In the data rows, 128 means zero.
Here is a table of points, one per row:
156 161 154 154 155 159 157 175 166 150 149 162 181 152 182 158 166 157 158 167 163 148 162 151 160 158 157 159 149 157 155 167
165 160 157 153 168 151 152 173 157 148 165 163 166 157 176 167 169 170 167 167 167 148 151 155 154 150 147 165 145 148 155 167
166 154 154 156 154 160 156 170 164 159 148 156 160 153 169 159 160 170 168 166 151 166 145 153 158 154 155 144 150 172 135 168
154 158 164 153 169 161 154 174 159 177 163 168 164 150 175 154 174 183 150 157 150 164 154 154 150 157 144 159 162 161 154 161
171 152 159 160 155 151 163 155 153 145 173 147 165 161 158 152 159 152 153 167 183 154 175 153 176 147 161 150 159 168 155 156
168 151 159 163 164 153 153 167 158 157 158 155 152 159 167 183 158 161 180 170 169 153 159 154 163 150 160 158 156 157 145 159
153 153 160 156 157 155 148 151 165 165 157 161 153 155 155 161 157 144 160 149 148 151 157 160 152 160 162 161 159 163 163 166
155 165 165 162 157 173 151 156 166 155 152 159 156 159 152 159 128 156 161 150 155 153 162 170 154 156 160 158 170 162 161 155
153 163 163 145 158 169 161 154 155 153 158 153 152 163 155 161 157 160 156 158 155 170 159 164 156 159 164 158 156 165 161 157
156 159 154 176 154 178 164 159 174 151 153 149 158 169 158 153 164 158 158 145 156 168 170 161 155 155 171 152 148 144 141 147
156 161 151 160 153 151 155 166 159 156 160 160 180 162 172 160 161 155 166 168 161 166 156 158 166 157 152 156 154 165 155 156
157 162 159 168 154 169 155 159 168 160 150 155 157 164 148 149 150 159 156 160 153 153 165 165 153 157 157 159 168 167 175 155
151 165 155 151 168 145 153 153 144 174 162 174 161 151 153 139 149 172 144 152 151 163 147 168 156 168 145 163 171 158 155 167
153 163 147 153 176 152 149 169 154 153 151 168 162 150 170 163 159 175 161 159 152 166 176 158 159 145 168 151 160 166 152 165
152 162 141 156 164 163 156 151 148 144 165 168 157 155 155 147 159 155 153 150 157 154 157 161 155 167 158 161 144 144 153 159
149 152 158 148 157 166 158 159 180 167 153 167 165 160 165 160 163 151 160 153 157 160 166 160 155 151 152 161 150 171 141 172
166 150 164 152 173 155 153 170 159 167 163 157 150 155 172 155 151 165 157 165 152 159 152 150 154 154 153 158 149 171 156 159
159 166 150 158 151 160 163 156 166 169 154 157 169 159 153 152 147 156 157 161 169 170 165 153 166 151 165 160 152 169 164 166
157 164 165 155 156 158 156 157 147 159 157 164 159 157 150 155 157 148 155 153 156 158 150 163 151 160 153 170 168 161 160 161
165 145 170 150 172 158 144 177 161 150 173 165 162 158 175 172 169 175 168 165 158 150 169 155 156 150 144 167 156 166 163 169
159 169 162 157 168 163 161 156 162 160 183 154 158 164 159 166 156 149 148 155 160 150 170 159 148 163 164 166 166 163 164 151
150 149 168 154 158 152 157 154 150 157 159 160 166 159 157 151 157 165 154 155 156 167 144 156 154 152 154 163 166 172 149 162
159 167 148 171 153 135 178 156 160 163 171 153 166 170 159 174 168 151 153 165 169 157 165 150 174 160 165 141 159 156 158 148
160 157 160 157 155 153 156 156 148 159 153 157 164 158 160 156 149 147 150 147 160 151 154 159 155 169 157 157 166 150 160 149
164 161 155 164 151 153 175 154 161 162 159 156 166 164 158 155 161 156 159 167 177 156 178 157 179 163 169 156 153 135 157 163
154 165 155 151 160 151 159 153 161 128 153 164 157 160 160 151 155 153 155 150 147 163 148 160 155 171 163 150 158 153 171 172
163 162 157 173 154 165 169 155 155 156 164 151 169 160 156 167 168 160 165 165 166 175 155 150 170 156 161 165 165 153 172 153
159 154 164 156 161 166 170 147 152 153 154 144 151 168 157 157 148 139 156 160 165 160 164 152 166 154 179 169 163 163 139 162
157 163 149 164 161 151 172 154 168 152 159 150 159 167 160 168 165 150 173 159 168 159 161 153 166 158 160 157 155 157 156 162
151 164 153 157 161 158 164 155 150 177 163 154 159 150 157 157 161 163 166 156 152 156 150 156 156 157 159 160 167 157 155 145
169 165 162 162 156 152 162 165 152 157 161 154 159 149 157 164 166 152 153 165 170 147 157 153 167 163 161 158 144 157 156 158
166 150 155 161 174 156 157 169 152 157 159 153 150 160 161 166 157 164 164 164 156 148 166 155 155 155 159 157 167 161 166 144
164 162 161 156 164 168 157 168 155 154 168 154 145 160 163 149 159 156 159 164 160 171 160 155 163 157 159 158 139 153 161 159
172 163 155 176 157 158 169 158 156 160 158 150 148 175 150 168 158 159 166 176 182 155 165 151 182 151 163 164 139 159 170 153
152 166 165 156 153 139 156 155 160 163 156 159 160 172 156 156 165 156 155 145 151 167 168 170 153 170 147 169 169 145 153 165
152 149 165 139 157 161 159 157 164 167 172 168 171 162 159 155 165 156 149 152 157 160 147 160 156 152 154 151 160 160 155 158
173 153 147 166 165 153 153 174 153 153 170 141 159 145 166 160 167 156 171 174 170 171 160 152 168 152 168 160 159 164 159 176
147 153 166 159 155 170 154 151 147 161 167 158 147 162 156 150 168 160 150 150 155 154 156 171 151 159 153 162 153 144 162 157
160 154 166 156 158 165 155 157 163 169 144 154 163 162 156 145 158 155 147 158 155 162 161 165 159 160 152 158 165 159 161 154
150 155 183 154 152 170 157 157 160 154 161 159 160 169 159 163 157 158 148 156 156 163 153 172 156 173 154 161 157 157 169 159
172 151 160 163 165 171 154 156 152 166 168 148 147 154 157 157 155 150 155 160 150 152 157 153 164 154 170 154 155 155 159 150
156 164 164 152 159 149 158 157 150 158 176 173 154 158 153 164 161 160 153 145 150 165 158 169 153 158 153 155 159 161 148 180
153 157 161 154 160 161 155 159 170 171 156 163 161 160 151 158 147 160 159 156 156 147 153 167 153 161 158 164 157 160 158 165
156 158 158 154 157 164 152 155 165 161 166 159 160 159 157 155 158 157 152 159 151 145 157 163 156 160 169 145 158 170 155 163
173 169 163 172 163 153 161 156 154 153 152 148 153 157 155 167 163 175 162 169 166 156 152 149 179 153 171 150 167 172 175 153
167 159 141 178 154 167 160 155 164 161 152 151 161 169 153 164 161 155 166 166 168 156 163 152 168 157 169 159 174 158 159 144
159 157 158 164 156 163 154 156 150 157 160 153 152 156 157 170 159 158 152 156 157 158 148 158 155 156 158 160 166 141 159 158
147 164 151 164 149 164 174 158 183 170 151 158 167 178 156 180 153 150 166 152 154 153 175 163 158 148 167 167 162 158 157 165
150 183 164 162 147 161 182 153 173 170 162 157 157 178 156 161 162 159 159 149 153 177 156 171 152 177 175 153 169 152 170 159
150 156 161 151 161 139 155 159 162 157 153 175 163 144 162 164 167 166 161 153 155 159 166 165 149 162 153 161 157 156 165 160
153 162 166 144 155 163 156 157 145 156 150 174 177 155 155 147 168 173 156 157 156 159 159 170 150 161 147 182 161 160 154 159
152 165 151 170 156 155 168 149 167 162 155 147 162 170 156 156 156 151 165 156 163 151 166 153 165 154 167 166 160 155 159 159
154 168 164 145 154 163 158 154 155 151 151 178 145 155 148 154 150 162 151 150 155 161 154 179 152 182 147 144 161 153 176 160
182 153 158 166 182 167 155 182 159 158 155 155 161 153 176 166 158 158 183 184 165 150 148 154 176 156 157 163 161 170 157 152
175 159 153 169 177 159 156 165 155 175 160 158 160 147 158 156 162 165 171 167 169 160 149 148 167 153 161 152 161 163 148 158
154 163 159 158 155 167 163 153 156 153 153 157 164 159 151 156 166 162 168 153 156 155 151 162 155 150 162 164 161 151 165 153
153 159 147 168 151 152 164 156 165 155 171 155 158 158 157 164 160 148 174 162 169 163 160 151 160 156 160 169 165 169 158 161
161 159 166 153 156 161 161 147 163 141 165 164 170 158 157 148 155 153 154 159 162 148 155 155 158 161 153 168 161 160 153 166
166 167 155 166 156 147 161 160 160 159 155 154 160 149 153 160 149 153 165 163 157 155 165 151 164 158 156 157 180 159 162 160
151 154 145 148 153 160 156 159 160 159 161 162 141 155 156 155 154 155 158 149 152 150 165 157 157 155 153 163 157 159 156 168
154 166 165 163 152 159 183 150 150 159 155 153 145 180 148 152 150 160 149 148 159 178 169 175 157 179 180 159 160 148 175 150
166 148 151 174 164 166 159 158 153 152 156 153 148 161 156 155 156 157 161 161 151 158 147 156 163 155 165 148 153 174 160 144
153 153 175 163 152 148 157 155 166 167 163 156 162 165 154 164 163 153 160 161 161 156 153 150 158 152 165 178 155 161 170 160
153 160 168 159 167 160 160 154 149 153 156 154 145 167 153 164 147 162 163 156 161 153 158 163 151 169 168 153 161 156 158 153
169 153 150 152 173 159 141 181 161 166 149 170 169 152 183 160 184 172 178 174 169 171 153 151 148 148 147 128 148 158 163 168
150 159 171 149 152 158 154 153 160 164 169 183 158 145 154 155 162 178 154 148 156 171 162 183 153 182 147 165 165 166 160 177
170 166 160 169 156 148 159 158 160 160 171 152 150 165 157 163 161 157 159 169 173 168 176 157 166 161 160 159 164 147 163 153
158 173 180 148 153 171 157 153 155 162 167 162 158 158 153 148 159 155 156 145 156 161 162 173 153 171 162 168 158 163 165 149
These points spread out most along one direction. Take the direction at right angles to it along which they spread out most. Go by this last direction. For each point below, how far along it does it lie, from 0 to 99? The average is 50, and the first point in the table lies past the average. One standard deviation of the points above along it is 16.
157 162 159 168 154 169 155 159 168 160 150 155 157 164 148 149 150 159 156 160 153 153 165 165 153 157 157 159 168 167 175 155 41
163 162 157 173 154 165 169 155 155 156 164 151 169 160 156 167 168 160 165 165 166 175 155 150 170 156 161 165 165 153 172 153 34
150 156 161 151 161 139 155 159 162 157 153 175 163 144 162 164 167 166 161 153 155 159 166 165 149 162 153 161 157 156 165 160 69
156 164 164 152 159 149 158 157 150 158 176 173 154 158 153 164 161 160 153 145 150 165 158 169 153 158 153 155 159 161 148 180 64
147 153 166 159 155 170 154 151 147 161 167 158 147 162 156 150 168 160 150 150 155 154 156 171 151 159 153 162 153 144 162 157 51
152 149 165 139 157 161 159 157 164 167 172 168 171 162 159 155 165 156 149 152 157 160 147 160 156 152 154 151 160 160 155 158 64
182 153 158 166 182 167 155 182 159 158 155 155 161 153 176 166 158 158 183 184 165 150 148 154 176 156 157 163 161 170 157 152 64
154 166 165 163 152 159 183 150 150 159 155 153 145 180 148 152 150 160 149 148 159 178 169 175 157 179 180 159 160 148 175 150 13
172 151 160 163 165 171 154 156 152 166 168 148 147 154 157 157 155 150 155 160 150 152 157 153 164 154 170 154 155 155 159 150 42
156 161 151 160 153 151 155 166 159 156 160 160 180 162 172 160 161 155 166 168 161 166 156 158 166 157 152 156 154 165 155 156 58
159 154 164 156 161 166 170 147 152 153 154 144 151 168 157 157 148 139 156 160 165 160 164 152 166 154 179 169 163 163 139 162 27
